In the rows, 128 means zero.
Each row of Z is roughly a mix of the hidden directions of one of a few groups; some rows fit no group.
Z (117 x 10):
[[102 143 141 123 148  94  90 125 164 106]
 [126 135 146 168 158  87 119 106 130  99]
 [140 152 128 151 135 155 103 182 144 118]
 [116 144 101 164 109 116  90 138  93 110]
 [106 119 149 115  93 123 113 152  96 169]
 [150 122  99 112  87 110 154  99 107 146]
 [140 117 164  98 145 140 162 105 134 164]
 [117 127 131 141 184 108  94 116 117 101]
 [165 171 109 121 143 124 135 152  94 146]
 [185  97 138 136 146 142 148 120 103 131]
 [146 138  91 131 161 149 136  99 168 140]
 [155 116 101  94  98 116 102 122 128 166]
 [141  86  92 115 133 139 177 127 127 132]
 [ 83 151 173 150 111 115 145 137 124 136]
 [135 100 100 144 105 155 109 119  81 113]
 [136 115  82 155 115 133 139 118 113  81]
 [106 133 130 135 131 116  85 184 140 115]
 [123 106  72 134 138 127 123 158 159 146]
 [128 156 173 125 167 150 129  94 133 133]
 [179 123 102 123 102 158 122 147 103 131]
 [146 157 162 169 160 139 143 141 118 110]
 [138 142 112  79 100 121 121 147  88 142]
 [121 182 114 148 139 146 103 144 161 123]
 [ 98 121 138 167 129 155  93 132 100 103]
 [116 148 123 151  76 118 138 160 114 153]
 [119 144 133  82 100 141 128 117 146 173]
 [147 129 160 124 175 149 119 112 165 143]
 [102 104 156 132 139 157 138 117 161 167]
 [118 123 128 124  86 118 163 140 160 168]
 [108 119 112 123  94 139 139 121  67 126]
 [131 155 140 158 118 140  83  87 130 114]
 [125 106 122 106 133 114 108  64 135 141]
 [185 111 130 112 171 140 137 126 122 127]
 [137 111 130 107  80 141 151 107 104 160]
 [122 109 121  75  89 117 142 152 141 134]
 [ 99 157 131 131 158 105 171 155 126 111]
 [109 164 117 137 166 109 119  85 147 124]
 [133 109 109  85 131 137 156 107 162 157]
 [140 110 112 125 192 127 126  96 126 131]
 [103 150 124 134 109 125 149 183 138  99]
 [158 135 155 138 113 152 108 177 139 149]
 [148 122 144  65 145 146 149 130 125 142]
 [ 94  93 126 178 122 126 122 127 160 125]
 [159 124 101 106 151 139 165  87 133 120]
 [145 170 153 164 153 120 132 147 156 137]
 [126 155 114 152 135 127 109  65 120 132]
 [146 133 155 103 156 140 165  94 130 156]
 [ 89 109 129 133 128 175 108 100 144 147]
 [150 139 144 187 151 111 119 110 117 111]
 [ 96 161 101 143 142 123 112  87 109 108]
 [144  97 136 110 136 111 127  70 135 153]
 [115 127 151 184 120 113 125 161 145 105]
 [143 120 110 112 116  98 161 172 157 141]
 [108 154 127 140 124  67 151 135 108 136]
 [ 79 116  91 107 125 132 124 166 134 118]
 [156  83 128 137 146 117 116  79 124 130]
 [138 136 105  65  98 117 126 125 118 141]
 [145 109 102 121 151 159 124 132  85  95]
 [105 107 123 154 117 124 130  84 151 168]
 [143  96 151 136  78 118  97 108 116 127]
 [ 93 105 127 102 155 160 167 132 128 143]
 [121 115 102 115  88 126 129 137  72 133]
 [115 154 121 163  98 120 107  99  94 148]
 [167 121  89 127  92 114 130 107  99 122]
 [119 140  86 127 119 135 129  76 158 113]
 [139 146 158 154 163 103 113  89 113 141]
 [103  78  98 137 115 100 154 127 132 116]
 [120 146  95 109 119 122 126  85 174 135]
 [ 94 109 146 158 147 145 142 170 120 105]
 [119 167 123 108 168 142 136 153 160 148]
 [102 176 144 124 145 100 148 134 162 132]
 [154  92 134 140 106 139 116 104  79 137]
 [149 115 135 111 109 124 144 138  65 147]
 [126 122  94 100 104 165  93 105 136 141]
 [122 120 182 118 122 150 168 133 154 135]
 [153 116 149 144 104 138  77 125 101 151]
 [120 156 121 154 112 121 120  81 167 115]
 [ 87 172 114  93 134 130 114 119 151 138]
 [ 87 109 140 127  79 146 131 124 159 132]
 [161 171 129 116 151 155 157 133 132 156]
 [103 108  99 181 117 118 114 154 143 127]
 [ 89 110 130 167 101 135  99 137  98 129]
 [120 133 176 140 118 104  97 138  87 124]
 [156 123 127 122 163 125 152 178 110 151]
 [123 145 125 169 145 152 103 157 104  97]
 [119  83 151 146 160 126 142  99 151 148]
 [141 109 131 118 174 118 101 119  97  91]
 [120 111 103 105  89  79 114 118 133 115]
 [123 103 123  89 117 158  97 140  91 142]
 [146 102 147 122  76 131 135 110  99 153]
 [173 114 127 111 110  96 112 154 132 162]
 [139 163 160 103 138 178 146 125 128 132]
 [149 116 138 168 166 111 122  99  98 116]
 [ 89 129 164 125 109 141 145 121  90 157]
 [131 148 138 120 161 155 131 181 105 145]
 [164 118 144 144  91 152 136 126  95 158]
 [118  77  98  91 146 134 111 139 127 141]
 [ 95 141 145 148 111 182 111 113 137 114]
 [157  86 156 118 122 103 136 120 167 141]
 [138 114 158 104 154 159 164 151 136 154]
 [126 113  89 153 152 108  92 140 124  94]
 [102  94  97 115 111 148 123 164 154 144]
 [147 145 181 146 123 126 103 127  90 138]
 [153 109 134 152 124 122 129 111 186 152]
 [152  89 155 147 128 132 115 171 109 147]
 [116  81 122 104 128 121 119 122  97 172]
 [169 155 143 100 171 139 144 135 115 119]
 [107 115 169 114 152 166 140 123 111 159]
 [121 146 185 136 129 166 146 107 128 127]
 [144 148 127 136 163 126  90 154 134  85]
 [129 128 130 161 175 164 113 133  98 141]
 [ 90 105 147 179 114 136 108 117 111 130]
 [139 130  81 129  85  92 139 131 122 112]
 [120 132 154 121 108 133  82 178 127 119]
 [121 119 118  95 144 111 174 100 158 146]
 [141 141 104 174 162 121 109 151 100 121]
 [151  83 143 131 126 139  95 136  85 125]]
Here is one row from each group, named. Which group is each of the other rows in?
[146 100 163 136 131 107 138 104  81 143] | <90>
[120  80 144  84 142 137 137 105 145 144] | <104>
[ 88 131 170 149 130 153  97 126 142 146] | <50>

[103 116 126 142 110 133 131 119 189 100] | <104>
[134 147 121 162 131 107 160  76 138 129] | <90>
[ 99 126 156 186 117 135 116 116 128 105] | <104>
[148 141 122 112  96 158 142 109 140 177] | <90>
[164 138  90 120 180 117 120 125 119 135] | <104>
[153 111 124 128 125 169 124 182 109 133] | <90>
[130 183 158 152 139 129 136 159 120 146] | <90>
[115 107 130 128 164 187 126 135 147 139] | <104>
[130 125 150 114 137 126 137 109 180 173] | <50>
[116 109  92 154 127  97  90 127 126  96] | <104>
[144 158 102 118 101 101 134 110 112 172] | <104>
